(in the rows, 128 means zero)
T: rows in several groups, each row roughly a mix of its group's directions:
T (114 x 16):
[[ 92 142 155 117 146 159 141 122 135 152 138 130 143  80 136 170]
 [109 167 146 116 122 166 106 138 129 130 113 121 160 110  75 118]
 [112 100  99 145 127 110  90 113 119 161 100 129 137 165 132  91]
 [ 93 126 144 141 175 127 138 101 152 109  81  95 121 120 127 127]
 [156  88 101 129 140 105 145 108 108 139 156 142  95 154 159 146]
 [167 137 123 124 145 118  85 148 108 158 144 156 155 164 147 131]
 [134 137 131 129 144 153 125 116 113 108  96  98 123 137  64  95]
 [134  83 104 133 140  95 145 100 126 136 141 132  89 138 172 143]
 [ 98 131 113 102 145 124  88 104 157 101 129 117  99 126  92 157]
 [144 107 121 102 170 118 139  77 131 142 135 129  90 102 131 153]
 [ 90 129 104 116  76 148 169 107 118 117 147 128 113 115 103 129]
 [105 182 146 122 141 148  98 140 125 117  93 107 159 110 112 110]
 [113 140 133 128 149 130 124 110 151  84  87  96 116 132  82 109]
 [152  74 120 131 123 105 155 117 148 131 161 146  92 133 142 155]
 [157  89 116 130 137  99 152 118 133 126 159 144  94 145 164 157]
 [127 124 127 127  84 108 142 146 136 151 154 154 135  98 184 134]
 [108 136 138 146  90 128 127 172 133  83 118  94 112 100 136 112]
 [ 84 139 129 150 105 117 118 149 134 101  92  94 126 108 157  99]
 [129 103 126 149 164  98 124 104 144 117  78 102 111 140 141  96]
 [127 126 118  97 169 128 132  81 117 132 133 116  88  93 131 157]
 [125 126 113 127  89 105 139 140 138 143 165 169 145 147 173 146]
 [ 82 135 144 115 162 146 135  97 140 148 119 119 129  84 138 162]
 [111 122 129 145  93 115 144 145 131  95 107  93 100  88 149  98]
 [ 90 127 149 120 153 151 104 128 138 164 136 128 137  86 139 172]
 [127 143 140 123 105 140 178 130 130  83 128 103 101  85 114 124]
 [112 150 131 151  94 125 126 166 113  96 102  97 132 117 149  88]
 [107 153 121 122  80 151 102 163 113 143 158 149 161 138 117 135]
 [161  99 141 139 162  92 137 113 157 113  96 110  98 116 144 111]
 [117 167 155 138 118 138 108 166 139  97  96 101 148 105 117 102]
 [155  87 119 128 145  93 155 105 143 131 144 140  92 130 166 147]
 [116 112 106 129 135 119  89 121 123 176 142 160 153 171 145 141]
 [158  88 111 133 138  97 149 119 122 124 153 135  88 143 169 147]
 [153 119 134 136 155 141 121 123 126 102 103 106 118 158  65 106]
 [ 54 131 107 130 123 135 124  93 136 150 107 131 150 143 129 126]
 [148 124 124  96 168 127 142  91 125 132 156 138  97 111 130 175]
 [ 92 107 100 116 137 132  88  95 143 139 125 130 118 156  82 139]
 [163 133 121  97 162 145 133  97 103 154 157 153 128 141 103 156]
 [133 157 118  95 183 132 123  85  97 138 125 123 118 116 141 148]
 [100 129 119 140 153 147 125 103 125 121  96 116 144 178  82 112]
 [ 98 170 138 124 131 155  98 146 131 134 128 142 180 154 106 141]
 [136 123 110 115 172 132 104  93 105 171 129 149 144 167 122 137]
 [ 81 132 126 150 102 110 131 136 143 111  91 102 128 107 164  98]
 [151 142 159 146 113 126 174 154 125 135 120 131 152  97 172 107]
 [115 139 109 121 135 111  81 126 127 165 134 159 162 164 156 134]
 [151 123 122 137 136 120 104 145 111 169 144 162 163 173 155 130]
 [145 147 148 149  91 126 168 161 122 128 119 137 162 121 157  93]
 [138 140 104 114 133 127  79 128 103 163 144 157 155 171 126 130]
 [143 128 139 125 111 141 160 129 130  87 119  98  95  93  87 109]
 [127 138 130 131  97  96 142 148 154 129 147 158 146 127 191 138]
 [175 126 115 140  89 109 132 159 117 106 137 138 130 166 123  91]
 [187  96 152 136 140 116 139 154 141 108 144 120  92 109 128 140]
 [151  86 113 126 138 100 158 102 135 135 154 143  91 133 160 152]
 [136 136 154 147  91 152 174 156 125 146 138 149 172 126 127 116]
 [134  96 146 143 143 137 140 119 144 110  97  90  96 102  85 109]
 [161 142 145 150 111 132 160 167  93 134 134 132 151 126 170 107]
 [ 93 176 130 113 103 126 154 120 142  86 111 112 128  93 134 117]
 [136 132 117 125  88 149 104 164 108 137 170 152 147 158 101 139]
 [143 167 133 114  96 111 157 152 133  96 155 144 131 111 170 141]
 [145 152 139 119  93 134 105 181 117 131 168 144 141 106 147 147]
 [122 101 122 126 117 143  77 145 123 178 158 151 141 137 112 150]
 [127 119 108 125 142 127  88 125 108 175 146 158 153 171 141 143]
 [180 121 134 117 110  94 116 151 162  91 141 131  98 113 119 123]
 [ 69 134 101 130 106 140 126 101 119 159 117 142 161 155 123 115]
 [111 115 136 161  81 120 132 171 159 119 131 143 157 158 136 117]
 [ 75 147 112 131 137 131 106 106 124 158 105 139 170 159 140 119]
 [157 127 145 143  99 121 173 142 124 156 126 147 155 107 163  97]
 [116 175 158 130 117 150 108 164 141 107 109 117 164 115 100 115]
 [174 105 114 145 105 110 135 142 126 110 128 136 123 178 105  91]
 [ 99 182 147 117 138 151 105 133 131 122  96 113 162 104 108 114]
 [ 90 131 108 137 139 145 125 109 106 159 127 146 165 184 129 135]
 [150 123 149 149 126 125 152 147 107 167 122 134 151 103 184 110]
 [138 125 112 127 139 118  77 132 116 174 134 157 159 167 141 125]
 [118 131 105  99 123 124  99 110 151  94 146 129  99 143  76 150]
 [126 143 155 140 116 150 183 137 113 156 129 139 164 100 158 123]
 [146 108 121 126 167  92 134  91 134 126  98 110  93 111 160 114]
 [132 129 110  99 181 130 121  75 105 156 132 134 113 127 132 152]
 [107 155 132 124  97 161 119 160 100 156 160 147 164 120 137 147]
 [100 115  89 109 146 116  86  86 132 126 119 121 101 151 101 133]
 [146 116 121 100 163 119 146  87 125 128 146 127  85  99 137 162]
 [102 124 133 160 100 101 134 153 151 104  97 109 130 121 170  97]
 [112 139 147 133 129 156 181 123 116  99 116  93 109  85 119 128]
 [127 118 122 132 161 123  99 130 117 167 147 154 149 166 164 161]
 [105 120 127 157  86 130 123 155 141 143 122 147 171 169 124 103]
 [102 132 118 126 130 144  93 136 142  93 132 118 122 167  71 145]
 [146 104 149 126 143 121 141 133 150 101 134 103  79  79 129 151]
 [154  74 117 131 126 100 159 108 142 132 147 135  84 121 148 139]
 [142 108 118 136 138 107  84 135 134 169 136 160 153 171 148 130]
 [117 110 117 136 171 105 134  82 132 129  83 105 108 128 147 107]
 [137  84 110 122 147 102 146  93 137 142 150 142  91 134 156 159]
 [121 147 113 119 146 119  88 129 115 159 141 158 162 168 159 147]
 [116 116 130 142 102 104 156 128 144 104 105 102  99  85 160 102]
 [ 84 141 140 103 139 141 121 104 158 143 132 131 128  76 125 166]
 [120 117 119 142 153 123  95 124 124 170 120 151 165 182 141 127]
 [ 91 121 130 116 145 134  73 125 135 169 134 130 131  97 143 160]
 [139 121 141 143 170 100 138 116 135 113  86  98 109 110 169 110]
 [ 96 115 127 110 160 140 122  87 129 174 131 132 122  93 137 161]
 [ 94 139 143 111 159 139 117 112 134 151 129 121 124  74 154 167]
 [ 79 136 118 137 142 138 118 112 113 171 115 141 170 153 157 131]
 [140  94 108 127 147 106 140 105 129 147 158 156 114 165 160 162]
 [139 134 174 153 138 150 187 149 130 129 119 123 153 104 147 130]
 [155  94 111 140 151  92 133 118 125 138 140 144 113 169 175 139]
 [ 96 134 139 104 159 133 117 102 148 141 129 121 113  75 140 168]
 [ 84 136 138 109 150 144 120 103 139 159 130 128 131  79 141 165]
 [127 115 124 122 129 140 118 109 134 107 105  97  97 113  61 105]
 [106 181 122  99 115 151 144 116 104  95 128 108 118  92 111 129]
 [145 132 110 117 150 139 119 118  97 154 160 160 147 180 125 154]
 [ 96 135 137 144 107 109 135 148 150  90 105  98 111  94 164 117]
 [151 139 122  99  97 141 119 148 115 134 187 155 122 117 115 162]
 [102 107 118 153  94 103 144 135 135 110 104 102 105 108 167  97]
 [124 154 137 114 115 134 157 125 138  73 120 100  99  87 107 124]
 [102 155 143 149  99 125 122 164 138  98  95 103 145 111 143  94]
 [136  86 133 158 166 150 141 121 115 140 123 123 130 181  98 136]
 [103 148 159 113 147 145 118 138 157 115 138 119 124  79 126 177]
 [113 153 104 108  88 115 115 132 119 154 160 164 150 128 168 137]]
one row of each group, then the others: which group is each in?
[122 164 145 115 127 159 109 140 116 111 107  98 129  86  85 110] -> (73)
[122 119 120 125 145 139  93 134 138  93 139 116 107 166  73 154] -> (27)
[ 69 154 115 129 146 139 116 103 118 150 107 133 166 155 143 131] -> (120)

[134 102 152 167 131 138 118 164 116 175 117 132 164 136 153 113] -> (27)
[154  83 149 147 164 134 135 127 142 110 113  99  93 125  92 131] -> (120)
[110 127 124 125  92 163 125 141 120 157 161 157 160 148  90 143] -> (27)
[137 106 127 137 174 143 109 129  99 168 146 141 138 163 142 161] -> (120)
[126 141 125 120  73  99 136 145 149 134 142 151 137  96 174 118] -> (120)
[140 129 111 130 113 124  94 136 107 175 134 160 167 165 134 107] -> (120)
[116 149 125 124  83 107 137 142 136 145 140 153 153 106 185 120] -> (120)
[ 77 148 146 109 142 148 127 111 157 132 127 124 133  82 121 165] -> (27)
[ 98 168 131 122 103 167 112 145 104 122 117 111 151 112  89 109] -> (73)
[156 114 127 101 171 118 141  84 128 135 133 124  88  95 128 149] -> (73)
[126 159 135 117 106 146 155 125 119  91 110  99 115  89  95  99] -> (120)
